Where one turn sends some rows of the set: a few examples, then the rows asked:
tig: 31 9 -2 15 27 -22 28 22 -24 29 -31 32 19 25 1 -6 -14 1 6 29 -3 -11 14
 -24 25 -42 -41 -14
zoma: -14 11 -14 12 7 5 3 3 -4 10 13 32 13 10 -8 -24 -11 -29 11 44 -19 -6 -8
 -28 34 -25 -24 10
sode: 0 -16 5 -27 10 -7 -43 -3 -9 28 -9 5 4 7 -11 -24 -49 30 5 15 -10 -16 5
 -15 3 -21 -12 3
vimin: 8 -5 22 33 18 -8 -7 -31 -9 12 -23 -16 -6 17 -7 1 -33 43 -13 -1 7 -21 18
 -23 -14 -2 -33 4
kogur: 5 -6 -9 24 -6 -31 14 -26 8 19 2 12 20 24 -28 -48 -28 -8 13 11 30 -30 13
 4 -16 -9 -40 -5
sonek: 21 -11 1 -32 -4 -14 23 -5 -22 18 -21 21 24 12 -22 -21 16 -19 1 26 11 -10
 18 3 39 -14 -41 -15
Fozi: -3 3 3 22 -3 -29 5 -18 27 12 8 36 17 25 -13 -18 -21 34 -6 30 3 -36 -17
 -21 22 -33 -15 14
vupas: -5 -18 -6 17 9 -12 1 -33 2 -8 8 -16 10 40 4 -22 -22 -10 -30 41 -9 -21 -1
 6 0 -25 -17 -6
bebud: -3 28 10 -1 2 -7 -15 5 -16 9 4 -9 14 -26 -25 -16 -28 4 10 16 4 -8 16 14
 15 -16 5 10
bosu: 32 -10 -16 -1 23 10 31 -8 2 38 -18 -13 21 15 -10 -5 7 -12 7 23 -16 -39
 -5 4 35 -52 -28 -13
didit: 26 0 21 19 20 7 32 7 -30 51 -7 11 -9 19 -7 -12 32 -6 18 44 1 -12 1 -5 13
 -9 -36 -20
pof: -8 -36 -20 4 -14 -20 22 -5 0 6 0 -25 30 -7 -12 -6 4 27 -15 34 15 -10 18
 -4 16 -13 -8 -7
gobe: 15 9 11 8 -5 17 -7 1 -13 -6 -19 7 -17 -7 -10 -23 18 -8 10 23 -18 -4 30
 -20 12 17 -39 -17
Gefe: -13 -6 16 20 17 -20 7 -7 -8 40 -23 -13 -10 -12 -4 -11 -39 25 -12 2 21 10
 6 -7 20 -22 -5 -17
tulan: 37 -29 21 2 15 -26 0 -6 -15 32 -27 -3 6 15 -28 -11 -13 31 -15 -14 12 -7
 22 -24 -18 -25 -46 -3
gedak: -2 -11 6 -24 -5 -2 -21 -2 19 36 -14 -10 14 -9 -6 -28 -37 32 5 5 2 -30 23
 -15 -12 -20 -18 -15
ponok: 43 -27 3 -7 6 11 -5 16 13 21 -16 2 15 -3 -10 -18 2 34 10 32 -3 -29 -4
 -26 -22 -42 -12 12
gage: 23 -17 -5 -11 3 -10 -49 -19 -26 11 -2 -11 14 1 -19 -2 16 12 5 16 -6 -2
 11 -2 -1 -39 -27 -8
Dadaf: 24 19 27 34 14 17 7 -1 -16 46 -6 20 -29 8 -9 -10 -15 11 20 -2 -16 -2 18
 -6 8 -28 -49 2
dusiv: 0 -1 1 -15 24 -4 -26 -18 -9 27 -22 -30 13 4 -9 -23 -47 25 -5 9 3 -24 23
 -28 -9 -22 -21 7
fer: 8 -17 12 9 -7 11 52 -3 27 38 8 19 5 12 -14 -37 -25 -10 5 23 11 -17 3 -22
 29 -7 -40 -9
Faz: 28 -12 0 4 -9 -2 1 -7 -5 6 -5 18 11 -3 8 -9 35 11 0 22 1 -27 24 8 11 14
 -62 -9
Zuz: -6 -16 -8 27 20 2 22 6 -13 -10 16 -3 1 39 9 -45 2 4 -14 45 -18 -14 8 15
 9 -12 -21 -8
ziso: 4 -26 -5 22 -3 -32 7 27 -29 22 16 2 14 28 -34 -38 -25 22 8 26 0 2 15 -8
 0 -27 -15 -26
Sufa: 17 -7 -6 13 31 15 14 -15 -7 31 -15 -4 5 15 -10 -25 37 -2 -11 14 -20 -50
 -7 -15 -2 -29 -50 30
gakip: 0 -11 9 3 18 4 11 23 8 20 -19 -21 -5 -5 -33 -49 -30 7 -1 17 -8 -25 -9
 -18 5 -11 16 -11
kemi: 30 -2 14 14 18 -2 35 2 -19 28 -15 9 -1 5 -5 20 31 -1 1 31 -10 -23 6 1 26
 15 -38 -7
kozo: 32 -12 18 31 24 -3 -2 0 -30 42 2 32 -15 39 5 -28 7 25 10 26 -4 -11 -1
 -13 11 -26 -61 -9
gor: 3 -20 22 7 -11 27 -2 -9 23 28 -5 -6 -7 9 -11 -40 -9 31 11 23 1 -37 -2
 -10 -34 -21 -10 -9
gup: -16 -3 4 2 -5 -6 -49 -20 -23 4 -5 21 -2 4 -26 -16 -6 14 12 9 -11 -15 -3
 0 -13 -9 -16 17
soro: 10 10 7 16 25 -4 26 7 -26 47 -17 18 0 7 -23 1 43 -15 9 19 -20 -29 -7 -6
 13 -12 -34 3
Sulut: 1 -10 -18 20 17 -19 25 3 -17 31 8 -14 28 10 -42 -10 -21 25 -2 12 -2 -26
 -1 -5 6 -47 -9 39
Sike: 4 -15 5 7 15 36 18 -22 7 35 -32 0 -29 -11 -10 -14 18 2 1 13 -15 -18 -12
 -21 19 -15 -28 24
Lizel: -6 6 -23 41 18 -16 25 -15 -16 25 13 7 12 17 -23 -45 -2 2 23 2 15 -25 15
 26 5 -15 -46 12
zukag: -14 -9 -4 28 11 -19 36 -10 15 12 3 24 7 17 -6 -25 12 47 -11 15 4 -28 -3
 -8 43 -9 -27 12
sife: -2 9 -10 33 17 -8 23 -28 -3 19 6 -12 13 13 -9 1 -27 -27 -9 3 -9 -10 21
 -12 37 -11 -52 -11

ponok moves to -> Dadaf
Zuz moves to -> Fozi
Now find these:
pof moves to -> fer
Gefe moves to -> sonek
vimin moves to -> Faz
gedak moves to -> didit

Where one turn sends some rows of the set: a few examples, then the rows asked:
ramet: 20 -12 -15 -15 -5 -10 3 -5 -31 0 11 -21 15 21 4 10 -16 -18 -14 -6 9 -2
 -24 -41 2
tuko: 2 -14 -15 14 14 4 -15 -11 -8 -10 3 3 24 3 -11 17 -27 -51 3 9 8 4 -22 -15
 -16
suse: 5 1 15 -3 4 -11 4 -37 5 -9 14 -17 -9 -4 -6 27 -29 -31 -21 -1 -4 -23 10
 -20 -8
Pasoz: 26 1 -5 4 22 -1 -12 -12 -4 -19 4 -16 1 -17 -4 20 -22 -33 -5 13 15 -15
 -27 -3 -18
saras: -1 -6 12 11 -1 -37 2 -10 -15 8 -15 -6 2 11 5 9 -24 -53 2 -13 4 15 -11
 -14 5
vemo: 7 -10 6 3 -5 -4 7 -44 10 7 9 -3 -12 -1 4 16 -30 -27 -19 -5 -8 -16 4 -36
 -6
karod: -25 8 16 9 23 27 -11 10 18 -20 10 -15 -1 -5 6 -4 19 42 4 -17 9 -3 18 14
 18
bik: -4 -14 -18 2 -2 -10 10 -16 -11 18 -12 11 8 14 -1 -6 -15 -39 -15 9 -11 19
 -29 -12 4
nug: 24 -5 -12 -18 -2 -13 2 -4 -30 -8 13 -28 12 16 3 13 -15 -15 -17 -4 12 -8
 -25 -35 1
mili: 10 6 19 4 6 -43 4 -9 -14 -2 -14 -20 -8 0 5 14 -19 -45 -3 -11 11 2 -13 -3
 4
rosu: -12 -6 2 13 10 26 -11 6 22 2 -8 17 2 1 20 -9 17 43 19 -21 17 12 14 -6 30
suf: -25 -6 8 18 12 35 -8 5 22 -1 5 0 -1 1 17 -17 16 44 6 -21 2 8 11 -6 21
soli: -11 12 13 4 22 15 -15 12 17 -20 -3 -4 1 -7 9 7 20 44 15 -17 24 -2 20 17
 26
Tapi: -11 2 11 7 17 18 -5 14 16 -17 1 -11 0 -10 3 -2 23 41 12 -16 27 -6 32 14
 20
pumok: 14 -7 -14 -17 -2 -12 0 -3 -34 -8 12 -24 19 23 -3 16 -17 -22 -14 -5 10 -2
 -21 -34 0
modag: -12 -9 7 3 -2 -6 2 -37 3 -3 13 -2 5 9 -9 24 -32 -41 -15 -4 -10 -9 13 -29
 -7
Beva: 28 -18 -15 15 7 9 -8 -19 2 6 -1 4 0 -13 10 2 -24 -30 -3 7 7 -2 -36 -28
 -14
gemin: 24 2 -6 -7 6 -17 14 -17 -7 8 -11 -11 -16 -8 7 -2 -8 -19 -27 15 -1 -3 -35
 0 4
Vose: -36 1 3 11 17 21 -20 14 11 -15 -4 12 20 13 0 6 15 24 23 -21 18 16 26 8
 25
saf: -23 -15 14 19 10 30 -10 2 15 3 3 9 12 5 15 -18 29 33 15 -20 16 4 20 -7
 32
das: -33 -9 4 13 12 21 -10 17 10 -13 2 5 20 9 -7 -1 19 24 20 -19 20 11 37 7
 22
Revi: -7 7 -6 -9 14 -21 6 -8 -19 -11 -6 -12 9 7 -17 14 -13 -43 -19 16 -3 5 -20
 15 -1
bazad: -15 -14 1 16 5 26 -4 9 20 2 -4 9 3 -2 12 -15 19 41 16 -21 21 8 26 -8 25
zagi: -35 -6 18 14 19 25 -16 7 7 -15 7 0 22 8 -1 -4 28 21 16 -18 18 2 31 9 30
dilo: -14 -3 22 11 20 23 -11 5 12 -12 6 -8 4 -6 10 -9 30 37 11 -16 22 -10 23
 10 31
Mut: 18 -4 13 9 -2 -37 8 -15 -8 14 -18 -9 -12 -1 17 3 -21 -38 -3 -14 7 6 -18
 -18 7
luta: -44 -1 7 16 16 32 -15 12 15 -14 9 -1 17 10 0 -7 13 28 12 -19 3 13 22 6
 19

rosu moves to -> Vose
das moves to -> Tapi
ramet moves to -> pumok
Now find these:
karod moves to -> suf
Mut moves to -> saras
gemin moves to -> bik
zagi moves to -> dilo
modag moves to -> suse
tuko moves to -> Pasoz

